[[114 125 134 140 145 145 109 140 112 144]
 [119 129 114 145 124 138 112 142 122 109]
 [124 128 139 115 124 140 109 107 128 145]
 [124 124 132 115 109 144 144 130 140 148]
 [145 144 145 139 109 145 115 124 130 114]]
=>
[[145 144 145 139 109 145 115 124 130 114]
 [124 124 132 115 109 144 144 130 140 148]
 [124 128 139 115 124 140 109 107 128 145]
 [119 129 114 145 124 138 112 142 122 109]
 [114 125 134 140 145 145 109 140 112 144]]

[[129 128 127 127 127 129 128 128 129]
 [121 136 144 146 150 104 124 123 122]]
=>
[[121 136 144 146 150 104 124 123 122]
 [129 128 127 127 127 129 128 128 129]]

[[151 130]
 [138 126]
 [151 127]
 [111 132]
 [132 123]]
=>
[[132 123]
 [111 132]
 [151 127]
 [138 126]
 [151 130]]

[[122 142 134]
 [112 134 148]
 [133 147 138]
 [146 113 127]
 [120 132 133]
 [124 109 139]
 [130 103 137]
 [138 140 149]
 [115 134 112]]
=>
[[115 134 112]
 [138 140 149]
 [130 103 137]
 [124 109 139]
 [120 132 133]
 [146 113 127]
 [133 147 138]
 [112 134 148]
 [122 142 134]]

[[128 131 127]
 [127 130 126]
 [129 129 129]
 [130 111 136]
 [129 136 126]
 [129 127 130]
 [127 117 130]
 [129 125 131]
 [130 100 140]
 [127 132 125]]
=>
[[127 132 125]
 [130 100 140]
 [129 125 131]
 [127 117 130]
 [129 127 130]
 [129 136 126]
 [130 111 136]
 [129 129 129]
 [127 130 126]
 [128 131 127]]

[[142 109 142 117 141 141 141 113 142 140 140 142]
 [146 102 146 142 116 117 117 146 147 136 136 117]
 [109 153 110 118 141 139 139 115 109 142 142 140]]
=>
[[109 153 110 118 141 139 139 115 109 142 142 140]
 [146 102 146 142 116 117 117 146 147 136 136 117]
 [142 109 142 117 141 141 141 113 142 140 140 142]]
---
[[117 126 126 118 126 144 117 144 126 118 118]
 [138 120 119 140 119 145 141 146 120 138 139]
 [147 118 116 149 116 148 151 146 118 147 148]
 [110 118 116 111 117 142 109 142 118 111 112]]
=>
[[147 118 116 149 116 148 151 146 118 147 148]
 [138 120 119 140 119 145 141 146 120 138 139]
 [117 126 126 118 126 144 117 144 126 118 118]
 [110 118 116 111 117 142 109 142 118 111 112]]

[[133 100 156]
 [114 117 150]
 [121 113 148]
 [151 119 106]
 [143 108 136]
 [139 109 141]
 [145 118 115]
 [108 143 137]]
=>
[[151 119 106]
 [145 118 115]
 [143 108 136]
 [139 109 141]
 [133 100 156]
 [121 113 148]
 [114 117 150]
 [108 143 137]]

[[131 125 123 125 106]
 [137 115 129 117 130]
 [127 127 120 128 143]
 [134 119 132 120 128]]
=>
[[137 115 129 117 130]
 [134 119 132 120 128]
 [131 125 123 125 106]
 [127 127 120 128 143]]

[[113 113 119 149 111 120 134 143 133 148 145]
 [150 150 132 137 153 132 123 103 125 137  99]
 [139 139 139 123 141 138 115 116 117 123 114]
 [136 136 136 139 137 136 117 119 119 139 117]
 [111 111 140 126 109 139 111 147 112 125 150]
 [144 144 125 142 146 125 130 109 131 142 106]
 [122 122 127 124 121 127 127 134 127 124 135]]
=>
[[150 150 132 137 153 132 123 103 125 137  99]
 [144 144 125 142 146 125 130 109 131 142 106]
 [139 139 139 123 141 138 115 116 117 123 114]
 [136 136 136 139 137 136 117 119 119 139 117]
 [122 122 127 124 121 127 127 134 127 124 135]
 [113 113 119 149 111 120 134 143 133 148 145]
 [111 111 140 126 109 139 111 147 112 125 150]]

[[105 151 151 121 154 154 121 136 102 136 154]
 [111 110 110 146 151 109 145 103 150 106 151]]
=>
[[111 110 110 146 151 109 145 103 150 106 151]
 [105 151 151 121 154 154 121 136 102 136 154]]

[[146 100 146 111 104 104 104 113 104 111]
 [134 148 134 112 147 145 145 112 146 110]
 [104 146 109 108 147 144 144 107 147 109]
 [111 147 115 102 148 145 145 102 148 102]]
=>
[[146 100 146 111 104 104 104 113 104 111]
 [134 148 134 112 147 145 145 112 146 110]
 [111 147 115 102 148 145 145 102 148 102]
 [104 146 109 108 147 144 144 107 147 109]]
---
[[119 125 130 104]
 [141 126 123 122]
 [116 122 127 116]]
=>
[104 123 122]

[[108 102 117]
 [145 153 112]
 [109 144 150]
 [118 152 103]
 [150 146 147]]
=>
[117 153 109]

[[120 127 112 146 128]
 [145 108 132 140 141]
 [129 139 128 136 136]
 [129 154 119 111 120]
 [121 107 128 144 118]]
=>
[128 140 128 154 121]

[[145 140 150]
 [122 132 122]
 [127 120 143]]
=>
[150 132 127]

[[120 142]
 [135 108]
 [120 150]]
=>
[142 135]

[[128 130 105 113]
 [127 127 120 123]]
=>
[113 120]

[[122 113 115 152]
 [127 122 124 139]]
=>
[152 124]

[[130 123 136 143]
 [125 128 130 133]
 [105 110 127 124]]
=>
[143 130 110]

[[129 121 127]
 [128 107 123]]
=>
[127 107]
---
[[134 122 124]
 [123 135 155]
 [135 121 120]
 [129 138 139]
 [127 138 143]]
=>
[[135 155]
 [121 120]]

[[152 111 144]
 [100 120 140]
 [104 118 141]]
=>
[[120 140]
 [118 141]]

[[134 121 136]
 [133 155 132]
 [107 124 131]
 [135 106 112]
 [125 118 114]]
=>
[[155 132]
 [124 131]]

[[128 132 141]
 [146 120 151]
 [130 130 136]]
=>
[[120 151]
 [130 136]]

[[127 129 127 130 116]
 [128 130 131 129 107]
 [128 129 127 128 138]]
=>
[[130 131]
 [129 127]]

[[125 124 118 117 134]
 [126 107 132 119 121]
 [137 126 118 117 120]]
=>
[[107 132]
 [126 118]]

[[138 154 114 101 128]
 [115 110 137 128 121]
 [131 120 131 148 128]
 [115 124 146 149 111]
 [115 145 132 136 133]]
=>
[[110 137]
 [120 131]]

[[156 128 117 127]
 [131 151 135 123]
 [139 126 156 129]
 [133 133 140 141]
 [146 130 127 135]]
=>
[[151 135]
 [126 156]]
